Rotation paths and how fast each direction turns (degrees per step):
Each turn is a multiple of 5 degrees from 10 to 175, or 0.
Each row of a path follows its step; steps can be skipped.
Rotation 1:
step 0: [ -1  -1   4   3   6   1   0  -2   3   5 -15  -7   5  -2   0   0  -6  -7
  -9 -11   0 -11 -10  10 -17  -1   7  -2  -4   9   5   3   4  11]
step 1: [  1  -1   4  -4   6  -4   2  -6   7   9  11   5  -1 -19   0   1  19   0
   6   3  -1   0   8   1  -2  -1  -5  -3   8  -3   5   5  -5 -15]
step 2: [ -1   3  -1  10  -5  -4  -4  10   8   0  -3 -10  -9  14   7  -4   0 -12
 -10  -7   5  -7  -1   5  -4   8  -3  -7  -4 -10 -14   3   0   0]
step 3: [ -5  -1  -3   6   4  -5   5   2   7   2  -8  14  -1  -9   2   4   1  15
  -4  -6   8  12  -8   3  -7 -14  -2   1  -1  -1  16   8   2  -3]
step 5: [ -4   3  -2   0   6   0 -11   0  -3 -11   4  -9   2   2   5   2  -5   2
 -11  -4   1   1  -5  -8  -3  -1   2  -5  -1 -17  12  12  -2 -17]
step 7: [  5  -8  -1  -8  -4  -2  -6   5   1   5 -13 -11   3   5  -3  12   6   3
  -4   7   2   0   9 -14  -8  -5   6  12   5  -1   0   8  -2 -13]
step 11: [-18 -17  -2   1  -7  12   0   2   2  -6   6   4  -4   4   3   6  -5  -8
   1   5   5   3   1  -3  -2   1   8  -7  -6  -5 -13  -1  -8  -7]
step 12: [  3  -4  -7  -1   3   6  -6   6  -7   9 -11  -6  -2  -5   5  -8   2  12
  -5  -6   6  10  -6  -6   5   6  -6  -7   0  10   8   0  14   9]
step 13: [  2  -5  11 -10  -9  -3  -3   2   3  -8  -4   7  16 -10 -11   2   3  -6
  12  -1   2  -4  -6   1  -4  -5   7  -7  -1   4 -11  -3   0  -9]
step 16: [ -4   5   5 -15   9   4  15   0  -3   1 -12  -5   8  14  -6  -1   4   6
   8   3   7   7  -1   1  -2  -9  10  -1   5   8  -1   1  -4   1]
[ 1  1 -1 -1  2 -3  0 -1  2 -4 -4 -1  1 -1 -3  0  7  1  5  4  0 -1  5 -2
  0  1  5 -3  5 -2 -1 -1 -1  1] | 120
[-1 -1  5 -2  1  1  2  0  0  2  3  0  1 -1  3  0  4 -3  1 -4 -3  3 -4 -2
  5  0  7 -2  0  3 -4  2  3  5] | 20
[ 0 -2  2 -2  0 -3 -5 -2  5 -4  6  3  1  1  0 -1  4  4  0  0 -4  2  0 -1
 -2 -4 -5 -2 -3  2 -1 -4  0  2] | 155
Rotation 2:
step 1: [ -6  10   0  -1   1  -1 -11   6   6 -12   1  -6  17  12   0   5   8  -6
  -3  -6 -14 -10  -9   2   7  -6  -9   7  -9   5 -10  -4 -10   4]
step 2: [-21  -8   1   1  -1  11   5   6  15   2  -5   6   1  -5  -7   4  -6  -7
 -10   9  -6   9   8  -6   3 -10   5   8  -2   3   3   6   7  14]
step 3: [ -7   0  -8  -3 -10   2 -13  -6  -6  -3   0   7   7   0   0  10 -10  -7
  -1 -13   0  -8  -8  -8   2   4  11  11   2 -10  16 -14  -9   3]
step 4: [ -8 -16  -2  -3   1   6 -10   9   5  -4  12   4  10   3  17   5  -2 -12
   8   3   6  15   3   4  11  -4 -10  -9   4  -2  -2   1  -2   4]
step 5: [ -5   0   7  -1   5   4   8   5   3  14   5 -10  -2 -16   3  10  -7  -9
   3  -8   0 -12  -8  -7   7   7   3   3   6  -1  -9 -17   3  14]
step 7: [-19  -3  -7  -8  -6  -4   8   9  -8  -8   2  -3   2  -4  12   1  16   5
  -1  -2 -18  -1   1   5  -1   4   3   1  12   6  -6 -10   2  10]
step 9: [  9   6  -9  -6   6   2  -6   3   2 -13   1   6   2   8  10   9   5   0
  -6 -11   3 -10   6   0  -7   2   0 -20   9   0  -1 -17  -9   6]
step 10: [ -2  -6  23  -2   4   1  -5  -1  13   4  -7   0   3  -7   6   2   5  10
   1   7  -2  14   7   6  -2   6  -3  -1  -1   8 -11  -3 -13  15]
step 14: [  2   5 -12  14   8   0  -8   5  10  12  -3  11  11  -3   1   3 -10   1
  -2  -2  14  -3  -1  17  10 -10   0  -2  -5   1  -8  -7  -8  -2]
step 16: [-18   6  12   0 -14  -1  -5   6  -1  17  -7  14   9  -5  -6   3  -5  -8
  -7  12  -4  -4   1  10  -1   3   3   7   2   0   1   8  -6   4]
[ 1 -1  3  5  2 -4 -1  2  9  0  0  0 -3 -3 -3 -1  1  1 -4 -5 -5  0 -1  1
 -1 -1  0  2 -3  3 -4  0  0  0] | 80
[ 1 -5  1 -2  1 -4  0  0  2  3  0 -2 -1 -6 -2  4  1  2  3  7 -2 -3  3 -2
 -2  2 -2  2 -1  1  4 -1  2  5] | 135
[ 2  0  4  3 -1 -3 -4  2  0 -4  8 -1  2  3 -2  2  3 -2 -2  3  4  1  1 -4
 -1 -2  3  0  1 -1 -1  5  2  1] | 155
[ 0  0 10  0  0  1  3  0 -4  0 -2 -1  0 -1 -1  0  1 -6  0  2  0 -5 -2  3
  0  0 -5 -2 -2 -2 -4  1 -1  1] | 70
[-2  0 -3  1 -1 -4  4  1 -3  4  7  0  1 -4  1 -2  1  2  1  0  3 -2 -5  5
 -2 -3  0 -1 -1  1 -4 -1  3 -3] | 45
Rotation 3:
step 1: [  1 -12   5  -2  -8   5   6  -2  -2  -9 -14   8  -2   4   5  -2  18   0
  -8  -7 -18   3  -7  -1  -7   9  -3  -5  -3  -6   5   9   0 -14]
step 2: [ -4  -6   0  13   9  10  11  -5   8  -5   3  -2 -12  11   1   4  -6   6
 -10  -4   4  -2  -6  -4 -18 -11  -3  15  -3 -11   1  -1  -4  -6]
step 4: [  9   4  -5   5  -6  -9  -7  11  10   8   0  -1  -1  -8   1 -11  -3  -3
   2  -6  -6   4   8  15   6  10  -2   5  -9   4   3 -12  17  14]
step 6: [ -5  -1   6  -3   6  11  -2 -12  -6 -16  -7 -20  -6  -5  -2  -1   7   0
  -1   3  -7  -9  -1   2  -9   9   7   6   9  11   0   6  -6 -11]
step 7: [  7   3   3   8  11  14   2   3 -15  -4   5   2  -6  21  10   3  10   1
   0  -1  -1 -10  -4  -8   1  -3   7   0   9  -4  14  -4   9   4]
step 9: [ -5   0   0  11 -14  -7  -4   8  12   8  -1  -8  -1   1  -1 -15 -13  -1
  -7  -1  -9  11 -15  -2  11   0  -6   6   4  -1  -8  -8  -7  -1]
step 10: [ -4   0   6  -3  -4 -10   2   1  -2  -6  -7  -1   9  10  -7  -1   6 -12
  -8  -5 -11   3  -2   3  -6   5  -2  12 -10  12 -20   8  14  -3]
step 11: [  3   1  -2  10  11   2   6 -20  -1 -13   9  -2   7  -2   7   4  -5   4
  -3   8  -3  -1   4  10  -6   2  10  14 -14   5   9   3   9   2]
step 12: [-3  2  8  0 -6 -4 -7  5 -6 -9  8 -6 -4  6  1 16 -5  9  9 13  1  2  7  9
 -5  7 13 -6 13 -9 18 -6  2 -1]
step 14: [  1   5  -3   5   6  -4  -4   4  -1   1  10  -3  -8   8   6 -18   6  -4
  -6  -9   1   3   3  -2  -8 -12 -10  10   9 -12 -19   7  -8  -3]
[-3  2 -4 -5  1  1  6  3 -1 -4 -4 -1  3  0  5 -1  1  3  1  2 -3  2  2  0
 -2 -1  6  0  1  1  3 -2 -1 -3] | 65
[-3 -3  0  3 -6  1  0 -1  8 -4 -3  0  2  1  2 -2 -1 -3  0 -2  1  0  1  2
  0  1  0 -8  3 -3 -2  0  0 -1] | 90
[-3 -1  6 -4 -1 -5  0  2 -5  3 -1  2  4  3  0  6  4 -1  1  0  1  2  1  0
 -2  2  0 -3  2 -2 -4  4  1 -2] | 155
[ 1  0 -5  3  1  2  0  1 -2  3 -4  6  1  3  1 -1  1 -1  0 -2  1 -4  5  2
  0 -1 -1  1 -6 -3 -2  1  5 -5] | 120
[-3 -4  3 -5  1  5 -3 -2 -3 -1  1  1 -3  2  0 -7  3  1  1  2  1  1  3  2
  3 -2 -2  0  4 -2  4  2 -1 -2] | 55
